Each named turn below is shown by a few rows before and after it. Which turns, in which order, take the first row of each later pair to the second? The first pair is answered.
U (before |-> after):
[-21  17  16   4   0  16  10  -2  -6  -3  12  -5   5  -5 -20  -3  17 -15
 -31   3  -1   7  -8   8   9 -10  -5  12  -3   5  10  16 -13   8] |-> [-19   8  27   0   1  25   9   0  -8   4   5  -8  -3   4 -20   3  11  -8
 -23  -2  -3  10 -10  10  16  -5  -8   7   6  -2   2  24  -6  13]
[  3   7 -54   1 -10 -33 -11   6   0 -24  -6  13  22   1  24   2  -8 -16
  10   7  22  -3   3  15 -17  -4  16   5  19   7  23 -36  -7   1] |-> [  1   6 -39  -9 -10 -30  12  -8 -13 -21  25  10  17 -14  21  -3  16 -13
  -9  -1  20  -5  -2  -4 -21 -17   5  13  12  22  41 -29  -8  -9]
[ 47   0  13 -35  21   4 -19   6   2  60   8   8 -34 -10  15  20 -12  -2
  15 -15   1 -12   9   8  16  31 -12 -13  42  24  11  -5  22 -12] |-> [ 48   6  -3 -24  20  -4 -31  15  13  54  -8  12 -25  -6  18  20 -24  -7
  20  -6   4 -13  16  17  13  36   0 -13  43  18   4 -17  21  -9]
R (before |-> after):
[-13  10  35  14  15   1  20  -2  41  -2 -12  14  -8  -3 -17   1  11 -28
 -32  13 -12   7  -9 -18  19  30  27 -57  -2  -8  13  -2   2  42] |-> [-11   8  33  14  16  -4  28  -4  38  -4   4  20  -8  -6 -13  -1  17 -28
 -34   9 -11   3 -13 -27  18  34  24 -57  -7  -5  20  -4   0  35]
[-19   7  11   9  -2   2  10  -6  -3  -4  27  26 -11  18 -26 -18  -8   5
 -16   2   2  -3 -24   5  14  13  -8 -27  -6 -11  21   8 -13  -2] |-> [-16  -6  22   2   1   8   9  -6  -9   3  21  20 -16  22 -23 -14  -9  10
  -6  -5  -2  -1 -27   6  17  15 -13 -28   2 -12  15  16  -8   0]
[-17  10  15  -4  -3  26 -18   6   5 -15  -1  15 -39  53  34  18  15  13
  52 -17   6  31  11  24  26  22  56  -9  37  -4 -64   4  20  24] |-> [-30  40  -9  20 -10  18 -33   8  26 -28 -16  17 -20  45  20   7   5  -4
  27   9   9  30  24  34  21  10  69  -3  23  -3 -59 -14   3  36]
J (before |-> after):
[ 17  46  16   3  26  -2  -2   0 -36   4  -8  -7  15  14  -1   5 -17  -4
   1  -4  -9  -5  22 -23 -11 -46 -24 -29 -12 -13 -20  15 -21  -8] |-> [ 21  37  17  -2  28  -5  -4   3 -38   9 -10  -5  11  18   6   8 -19   3
  11 -12  -8  -5  20 -21 -11 -41 -25 -32  -8 -18 -25  17 -16 -11]
[ -6 -28  41 -11   0  66  36  17  19  14  38 -16 -38   7 -17  -2   8  18
   4 -10 -27  11   4  18  39   5   1 -55   5  -5  -5  44   3 -23] |-> [  1 -17  25  -8   4  42  54   7  10   5  79   2 -29 -10 -11 -12  34  13
 -10 -11 -22   2   4  -3  23  -1   2 -43 -16  14  21  32  -7 -44]
[  5   6 -37  19   3 -39   1   6   7 -16  29  40  11  17   8  -1   1   8
   1 -15  18  -7 -10   0 -14  24  14 -20 -13 -11  19 -24 -14 -26] |-> [-21  26 -25  31  -9  -5 -14   6  30 -17 -20  13  20  19 -24  -4 -20  -1
 -30  12  10   6   2  24   3   6  17 -20  -5 -24   9 -15 -26  10]
[ 27  15  25   2  22  19 -35  -2 -16 -33  13 -17 -12   2   2 -17  -6  10
 -11  37 -10 -12  -9   7   5  14 -13   3  31 -18 -11 -20  -7  11] |-> [ 34   6  21  -2  26   7 -30  -2 -21 -34  32  -7 -13   1  14 -15   3  13
   0  27  -7 -18 -13  -1  -1  21 -16   2  27 -14  -7 -24  -3  -3]
M (before |-> after):
[ 32  -3 -10  34 -28  -3 -25  32  27  -3 -38   8  26   4  -3  -3 -48  -2
   0   0   3  -4   7 -17  30  42  23 -36   3   3 -13  -6 -24  26] |-> [ 35   0   4  19 -31  11 -34  26  21   3 -59 -17  32  -6  -7   6 -39  -1
  -3   2   0   1  16 -15  26  24  21 -23  16  13 -19  -1 -13  36]
[  8   6  45 -26 -15  24   5  -6   2  16 -35 -65  -5  -2   7  17  -8 -27
  20  -6  -9  -7 -24  -4 -17 -24  39 -11  22  15 -33   5   2 -11] |-> [ 26  14   1 -16  -8 -22   4  -1  -1   1  -1 -32   7  -7  33  10   4 -34
  37  -8   6 -24 -23 -17 -42 -13  52  -4   1  32 -21 -25   1 -38]
[-27  40 -14  17  -8  10 -31  10  30  -5 -63 -21  17   4 -22  -3 -30 -10
 -17  40  -5  10  29  20   1 -25  16   5  -2 -10 -26 -15  -8  46] |-> [-11  48 -47  21  -3 -23 -37  14  23 -17 -43  -5  32  -6  -2  -6 -15 -14
  -5  38   4   1  34  10 -20 -21  27  16 -16   8 -17 -37  -2  28]
Now pairs of rows:
Between the rows of a pair lie two turns.
[-10  36   6   2  -3  19  13 -28   8 -17  22 -10  16 -25 -22 -17   1 -14
 -56   7  10  20  12 -29 -12 -22  -1  27 -28  31   7  -4 -38  12] |-> [-13   1  48 -13  -6  59   4 -20   4   3 -18 -33 -10   3 -23   2 -27   6
 -25  -7  -2  33   2 -10  13  -7 -11   5  10   1 -26  29 -20  32]	R then J
[-12  20 -24 -19 -14   3 -58  29  22 -23 -58 -23  37  -8 -16  20 -15   4
 -10   3   8  17   9   3 -10   7  -4  19  19  11 -12 -13   8  18] |-> [-26  23 -34  15 -15  -9 -15  32  32 -38  -1  32  21   4 -30  -7 -25  -5
 -34   1  15  12 -18  -8  12  37  -7 -14 -20 -10  12 -14 -31  -4]	R then M
[-15  46 -11  -2   3 -22  22  -8  11 -10  11  23  29  11 -54 -41 -25 -14
 -71  46   9 -15  51  34  18  13  30 -33 -27 -39   1 -34 -44  11] |-> [  2   7  38 -42  13 -17  75 -27 -34   8  77  26  -4   3 -39 -33  17   9
 -60   1   2 -16  27  -3  21  19  -1 -37 -26 -25  21   2 -31 -18]	U then R
[ -9 -44  47  12  13   1  22  -7 -10   0  54  47 -23  20 -14 -15  -7   4
 -17 -21  14  21 -53 -22  35  33   2 -35  -7 -35  35  34 -25   6] |-> [-12 -23  20  28  12 -20  19  -7  -1 -13  63  60  -7  12 -15 -27  -3  -8
 -33  -9  20  15 -49 -26  24  28  10 -28 -25 -27  48  16 -38   2]	U then J
[  7  11  17 -40  -5  -9  -7 -20 -25   2   1 -35  21 -30  16  14  29   3
  -4  -6  -7 -10  10  -2 -32 -26  -2  28  12  50  10   7  21   6] |-> [  4   9  25 -41  -6  -1  -2 -21 -26   6   0 -37  17 -28  12  13  29   5
  -9  -7  -8 -10   7  -5 -27 -28  -6  27  15  49  11  12  21   9]	U then J
[ -9   6  27   4  -4  39  27  -4  -5   1   2  -9 -21   2 -31 -11   0  -7
 -43  10  -3  14  -4  -7  27 -17 -11  -9  -7 -15  12  25 -14  11] |-> [  8  -1  13  -2   2  13  42  -7 -18  -1  43  11 -22  -4 -10 -14  20  -5
 -32  -6   4   2  -9 -26  14  -8 -10  -6 -19   0  27  16 -10 -15]	J then J
[ 35 -28  25 -52  20 -10  -3   1 -25  23  13   4 -31  22  48  22   5  46
  75 -64 -14  -9  -9  -9 -22  22 -15  -1  36  18 -16  24  56 -28] |-> [ 10  39 -38  -6   5 -15 -72  19  31  -6 -81 -18  22  13  21  12 -37  10
  44   3  -6  -4  33  36 -34  -8  24  20  31  11 -35 -27  38  16]	R then U
[-32  14  48 -58  -9  35  -5 -17 -19   5  20 -37   2  -3 -11   4   6  -5
 -17 -28 -33  13  33  19   8 -30   2  17  13   6 -39  40  17   2] |-> [ -3  -2  12 -61   2 -13   0  -9 -35  -3  64   4   3  -1  28   5  20   0
  26 -50 -19  -4  24  -1 -18  -5   7  17  -3  20 -31  18  25 -39]	U then J
[-18  34 -16  18 -12   6 -12   3  19 -11 -15  16  24  -8 -21 -30  -8 -11
 -47  46   0   2  13   2  -7  -8  -4   4 -21   3  17 -24  -4  14] |-> [  3   7 -33  14  -6  -9 -37  23  18  -8 -34  28  16  17  13 -14 -30   2
  16  32   6  -5   9  12 -15  22   6  -7  -3  -9 -13 -32  20   3]	J then U
[ 23  -9 -12 -11   9 -20   5  10 -15  -6  32  23  12  -4   8  -5  20 -14
  11 -18  -2   2 -12 -22 -15   3   5  13 -15   9   7 -23   2 -31] |-> [  3 -16  44 -25   0  35   3   2 -12  12 -10 -19  -2   1 -24   5   9  -5
  -8 -13 -19  22 -10  -8  13 -14 -10   9  13  -8  -9  12   6   7]	M then M
[-12  13 -19  13 -14  23 -14  -5  14   6 -13  15  14  11   6 -21 -27 -16
  -3  35  15  26  -5   8 -10  22   4 -36   1  11  13  -7  12  14] |-> [-18  19  -5  10 -17  32  -6 -12  10   9  -6   7  13   3  -4 -25 -18 -19
 -21  39  12  27  -7   4  -5  11  -2 -31  -3  15  22   0   6  15]	U then M
[-18   5   8 -20  12  63 -11   7  22   3 -24 -22 -10 -37   3   6  35 -21
 -11  22  17 -10  31  12  12 -14 -35 -42  15   8  34  -2 -26  28] |-> [  3 -23  -9 -25  20  42 -27  25  15   6 -28  -2 -18 -16  41  20  22  -7
  50   2  22 -19  24  15   3  20 -28 -55  26   0  11 -11  -6   9]	J then U
[ -4  16  -6  22  -6 -12   7   9  24 -14  -8  43  14  23  -2   2 -33 -17
   0   9  10  -9  -2   3  13  23   1 -15  -7 -30  -9 -14 -19  -7] |-> [ -9   4  40  -5  -8  27  10  -2  13   7 -30   0   0  21 -17  16 -25  -5
  -7   2  -3   2   0   5  27   2 -16 -10  19 -28 -18  18  -5  15]	R then M
[-12  13 -14  23 -16   5   1   9  12 -10 -33 -11  16 -15 -21  -1  -5 -12
 -18  21  -1   6  15   9   3 -23   0  11   7   7 -16   1  -2  21] |-> [  7 -25   1   3  -7   4   1  16  -5   5 -30 -10  -5   2   5  16  -9   7
  30  -9  -5   1   3   5   5   0  -7  -3  26   1 -33  15  22   8]	U then J
[ -3 -30  68 -27  12  34  21  25 -18   1  28  12 -36   3   8  24  -1  29
 -13 -37  10  -8 -27 -29  27   1 -23 -39  27 -27  11  37 -21   2] |-> [ 19 -26  37 -30  21  -4  22  25 -28  -7  60  33 -23  -8  36  22  19  26
   6 -45  20 -21 -26 -44   2   7 -17 -25  13  -6  23  16 -14 -24]	R then J
[  5 -24  45 -31   1  21   1 -11 -34   9   3 -22 -27 -15  -2  15  18  15
   5 -23   6   8   8 -15  14   0 -11  17  21   1 -12   7  -1  -1] |-> [-11   8   2   4  -6  15 -39   4   2  -8 -49 -18   1  -8 -13   6 -19  -2
  -2  13  11   8  28  15  12  -1  14  16  15 -14 -30 -23 -16  23]	U then R
[-18  18  -9  30  -2 -28 -16  28  25  11  -8   2  12 -28 -17 -33 -18  -8
 -16  12  -7  -6  29   7   2   9  12   9 -14  -2  12 -16  -5   7] |-> [-17   3  29   4   2 -14  15  11   0  25  27  -8  -6 -37 -22 -30  10   3
 -29  -7 -15  -1  17 -15   9   2 -10  11 -12   6  29  13  -3   1]	U then U
[  1  -9 -17  18  -2   5 -33  21  22   3 -41  23   5  39  15   7 -38   2
  36   8   6  10  -1  24   3  24  17 -10   7 -15 -34 -23  12   2] |-> [-20 -12  13  28  -5  25  14  11  23   5   0  39 -19  40 -13 -10 -36  -1
  -4   5  -1  15 -23  12  32  29  -1 -30 -13 -32 -12   1 -16  -1]	J then M
[  5 -17  -9  -3   8  -1 -15  14  26  10  -3  15 -20  32  30  50   0  11
  39  -5  -4  -9   2 -21   9  21   7  -1  13 -12 -23  -6   8  -4] |-> [  5 -17  -2 -11   6   4 -21  11  24  14 -13   0 -16  26  28  52   3  11
  36  -6  -6  -5   7 -20   6   9   5   6  20  -4 -25  -3  15   2]	M then M
[ -4   0   2 -13  -2  19  19 -12 -19  37  -1  -2  -9 -22 -25  34  21  16
 -44 -37   4  -3  30 -37  46 -40 -22  38  17  35  -7  25 -37  27] |-> [ 11  12 -41  -2   5 -22  11  -7 -18  23  19  22   9 -31  -3  27  31   5
 -33 -33  17 -16  37 -46  21 -35  -8  48  -1  52   1  -8 -37   5]	R then M
[ -3 -53   1  -5  34   2 -15   5 -24  15  12  39 -13  20  15   4  -6  16
  55 -14  -1   1 -33  -6   3  34   8 -11   4   9  -1  20 -11 -35] |-> [ -8 -13 -26   3  32 -23  -8  -6 -21  -2  41  44  13 -12   4 -13  24  -7
  13   5   5  -5 -20 -20 -17   5  14  15 -27  37  33  -3 -30 -43]	R then J
[ -3 -15  62 -74  13  54  31   5 -21  41  43 -25  11 -16   6  22  12  14
  30 -43 -30  17 -17  -8  14  15   4   6  18  65 -33  62 -24 -50] |-> [ 15  29 -18 -58  15  -4 -24  17  -4  14  15 -19  68 -36  33  21  15  -7
  48 -16 -12  -3  20   0 -37  -2  40  43   4 100 -36  -4 -14 -55]	R then M
[-13  12   2 -21 -32  -5   5   2  -2 -13  -6 -22 -15   4 -36  -6  18  12
 -17  -7 -11  17   1  -5   0   4  -5  14  -5   5   5 -20  -2  22] |-> [ -3  -3  -6 -21 -29 -11  -9  14  -2 -10 -21 -15 -19  21 -18   3   5  17
  18 -15  -8  17   0   4   0  20   2   7   7  -5 -11 -23  10  17]	J then U
[-19   1  32   6  -6  31  33   3  -5   5  23  -2 -19 -18 -24 -12  13   2
 -33  -2  -1  10 -21 -11  26 -15 -16 -10  -3  -3  11  31 -18  12] |-> [-10 -19  18  12  -4  31   2  26   3   8 -19   3 -24  12  -4   3 -22  10
  17  -8   2  11 -22  12  31  11  -4 -27  20 -27 -25  28  -2  17]	J then U
[ 21 -16   0 -12   7 -28  11  -1 -18  -2  24   4  -4  -2  28  16  13   5
  29 -12  10   3   5 -25 -11  17   8  -2   0   3   5   1   1 -21] |-> [  6 -23  38 -22   1   9  10  -3 -17  10  -4 -23 -14   5   7  23   4  10
  16  -8  -3  17   6 -16  10   5  -2  -5  18  -9  -7  26   3   2]	M then M
[ 14 -16   6 -10   4  -3  22  -5  -8   1  35  11 -24  -1  17  -4  16   8
  20 -24   5  -4  -6 -18   0  16  -5  -7  -5   9  11   3  -1 -27] |-> [ -8   6  20  -4  -5  17  30 -15   3   0  30  -3 -22 -12 -11 -12  16  -4
 -25  -9  -2   4  -1 -14  12  -6 -10  -4 -12   7  23  12 -20  -8]	M then J
[  2  -1  11 -50 -10  -2 -23   1 -13  30  -8 -56  30 -37 -31   0  11 -16
  15   9  -8  32  21 -15 -14 -14 -16  18  49   4   6  25  -2  15] |-> [ 15 -20   6 -55  -5 -11 -28  11 -18  32  -7 -43  24 -23 -11   6   7  -8
  48  -6  -5  27  17 -13 -19   4 -13   9  56  -2  -6  25  10   4]	J then U
[ 31   5  -8  -3   0 -63   5  -4 -14  24  34  23  18  -1  29  33  26  19
  62 -22  17 -29   6  -9 -11   8 -18  16  -6  47  -5   3  51 -22] |-> [ -4 -14  62  -6 -13  10  20  -6  -2  45  -8  -9 -19  25 -17  39 -10  29
  32 -19  -4  -4  -9  15  43   9 -39 -16  21   1 -27  59  38  20]	M then M
[  9 -22   2  21   8 -13  16   3   1  -1  24  39 -23  31   8 -14 -13  15
  21  -7  11  -6 -24  -8  13  41  -1 -39 -15 -31  -5   7 -15 -18] |-> [ 12 -21  37 -20   3  24 -23 -10  -7  18 -47 -36  -8  16   1  14  -4  21
  25  -2  -4   7   6   9   5  -3  -5  -5  30 -12 -29  21  22  20]	R then M
[ 28  24 -29 -27  14 -24 -40  -2  12   1 -35 -21  40  -9  23  29   9  -1
  26   4  -2 -17  17  -8 -30 -31   7  34  -4  31 -15 -40  33  -1] |-> [ 24 -20 -26   0  19 -33   7  15  13   3  20  47  -7  33  33  16 -19   9
  50 -25   2 -22 -29 -15   2  37  -1 -25 -20 -16 -16 -20  10 -33]	M then R
[ 39 -16   9 -39 -31  -5  45 -25 -12  -2  34  36 -49  29  26  -5   6  16
  -9 -40 -14 -18 -25  -1  -2   7   3  -8   3  -8 -10   8  -2 -37] |-> [ 27 -11   5 -27 -38  20   4 -10  13  -1 -42  13 -39  52  16   4 -36  14
   2 -20 -18  -8 -13  36   7   7  16 -16  27 -35 -47   4   4  -3]	U then R
[ 18  -6  17   5  31 -22  51  33 -16  22  91  60   9   4  21  -6  62  34
 -37 -40  24   4  -5 -22 -19  12 -48  19   0   9  52   2  36 -56] |-> [ 34 -33  44 -29  32   0  15  38 -30  43  32  16   6  12  40  24  55  55
  12 -58  16   9   6  -9 -23   6 -51  28  48  10  14  17  78 -38]	R then M
[  3  -1 -32   6   4 -11   0  17 -17  -9 -49 -19  -9 -24  14   5  -3  14
   8  32 -13  -1 -14  -3   9  13  17 -25  12   6  18 -40 -21  47] |-> [ 11 -11 -37   7   9 -22   8  20 -24  -9 -30  -7 -13 -21  26   7   0  17
  21  21  -9  -7 -20  -9   6  23  16 -30   6   7  23 -43 -21  33]	M then J
[-11   6  -2  -9 -41   8 -23   3   3 -10 -20 -51  17  -7 -17  15  15  -4
  -1  18 -10   7  35 -30 -12  17  25  23  28  25 -29  -8  16 -21] |-> [-25  -8  -7  25 -42   8   6  16  17 -17  10   0  -8  23 -27  -2 -14  -6
  -5  14  -7   8   8 -27  14  60  23 -21   6 -13 -27  -1 -14 -33]	M then M
[ -5 -10 -17  19  -6   0  -6  -1  12   4   2   0  11  12  -6  -8 -28 -10
  15  15  14   2   0  24   3  20  -2 -16  -2  -5   0  -7  -8   4] |-> [-15  -4  -3  15  -7  15   0  -8  12   5   0 -13  11   5 -21 -10 -25 -10
  -3  18  12   7   1  23   9   9  -8 -15  -3  -3   4   3 -13  14]	U then M
[-20 -27   5 -16 -24   8  38   5  27  -5  20  39 -29  13 -12  -7  -6   1
  22  -7 -38  13  -4   0  12  28   1 -20  -3 -32  -1  36 -41  12] |-> [-16 -14 -22  -5 -22 -14  36   7  30 -15  36  54 -16   5  -3 -15  -1  -6
  21  -1 -31   6  -1  -6   1  32   8 -13 -17 -23   8  16 -47  -1]	U then J
[ -3  20  -7 -18  -1   1 -25   6  21   4 -65 -22  29 -27   3  11   0 -19
   4  40   7   8  39   2 -16 -26   9  32   1  36 -25 -14  27   5] |-> [ 10 -10   8 -37   3   6 -23   9   8  16 -62 -23  12 -14  21  23  -1  -3
  39  18   4   7  30  -2 -14 -11   1  22  18  32 -37   0  43  -3]	U then J
[-36  24  24  31  -7   7  23 -11  -8   0  13  19 -30 -22 -14 -29 -12 -10
 -63  14 -11  -5   9 -10  19  -1 -43   3 -22   4  30  -4 -37  11] |-> [-18  20  38  -7  -2  12   1 -20 -25  14 -15 -26 -17 -42   1  -7  14   1
 -46   6 -17  -4  32 -12  -3 -32 -48  38   5  36  20  -2  -1  21]	U then M
[ 10  -7  16 -10  15  -5  41 -19 -18   9  61 -15 -12 -13  18   7  39   8
   4 -14 -17 -12 -14 -19  -9  11 -25  15 -14  24  15  11  18 -15] |-> [ -5  -9  30  -6   4  39  -3  -6  10  19 -31 -52 -12  11   0  21 -11  13
  17   3 -27   4   0  24  11  10 -15   4  22  -8 -32  22  28  31]	U then R
[  8  -5 -31   9  -3 -25 -18   4  27   0  -1  30  31   7  12  12  -9   5
  -5   5  18   9  -9  37  -8 -41  19   2   1  31  13 -16 -14  21] |-> [  0 -17   0  -1  -7   5 -20   2  25  12 -28   6  19  14   1  21 -19  11
  -8   2   8  20  -8  48   6 -47  12  -4  20  19  -1   6  -6  38]	U then J
[-13  16  23   2   2  16  31 -13  -3 -12  19  -4  -7 -11 -21 -14  13   2
 -31   5  -5  -4 -11 -11  12 -11  -6   1 -14 -20  20  19 -10   9] |-> [-16  12  24   6  -2  30   5  -2   8  -7 -25 -16  -6   7 -21  -7 -14   4
 -13  11  -9   1  -7  12  17  -3   1  -7   5 -39  -7  19  -2  26]	J then R
[-16  10  23 -58   4  20  -5 -12 -23  30 -16 -75  15 -35   7   0  34  10
 -11 -16   2  13  19 -19 -31 -51 -22  25  16  21   3  21  21  16] |-> [-30  38  -9 -25  -3  16 -30   1   7  13 -53 -69  36 -31  -7  -9   8  -7
 -27  13   7  14  32   4 -30 -54  -3  24   9   8  -5  -3   5  32]	U then R
[  6  44  52 -29 -22  47  20 -33 -28   9  11 -16   9   4 -24 -10  39 -30
 -41 -23  -4  38 -19 -16 -25 -37  -1  -9   6  34  24  31 -10  38] |-> [ 25  21  47 -39 -12  24  28 -31 -47  11  41   4  -2   8   6  -4  50 -20
  -8 -48   3  27 -28 -31 -37 -17  -4 -10   6  42  26  30   5  12]	J then J
[ 24 -31  26  32   3   2  13 -19   4  18  44  31  -6 -21 -31   5  -8 -24
 -12 -23  -8  21 -18   2  13  14  13  -7  -7 -32  33  14  -3 -11] |-> [ 23 -36  22  33   1  12 -14  -7  15  21   1  20  -6  -5 -27  16 -34 -19
  11 -18  -9  24 -13  21  20  21  21 -16  12 -49   7  15   8   5]	R then U
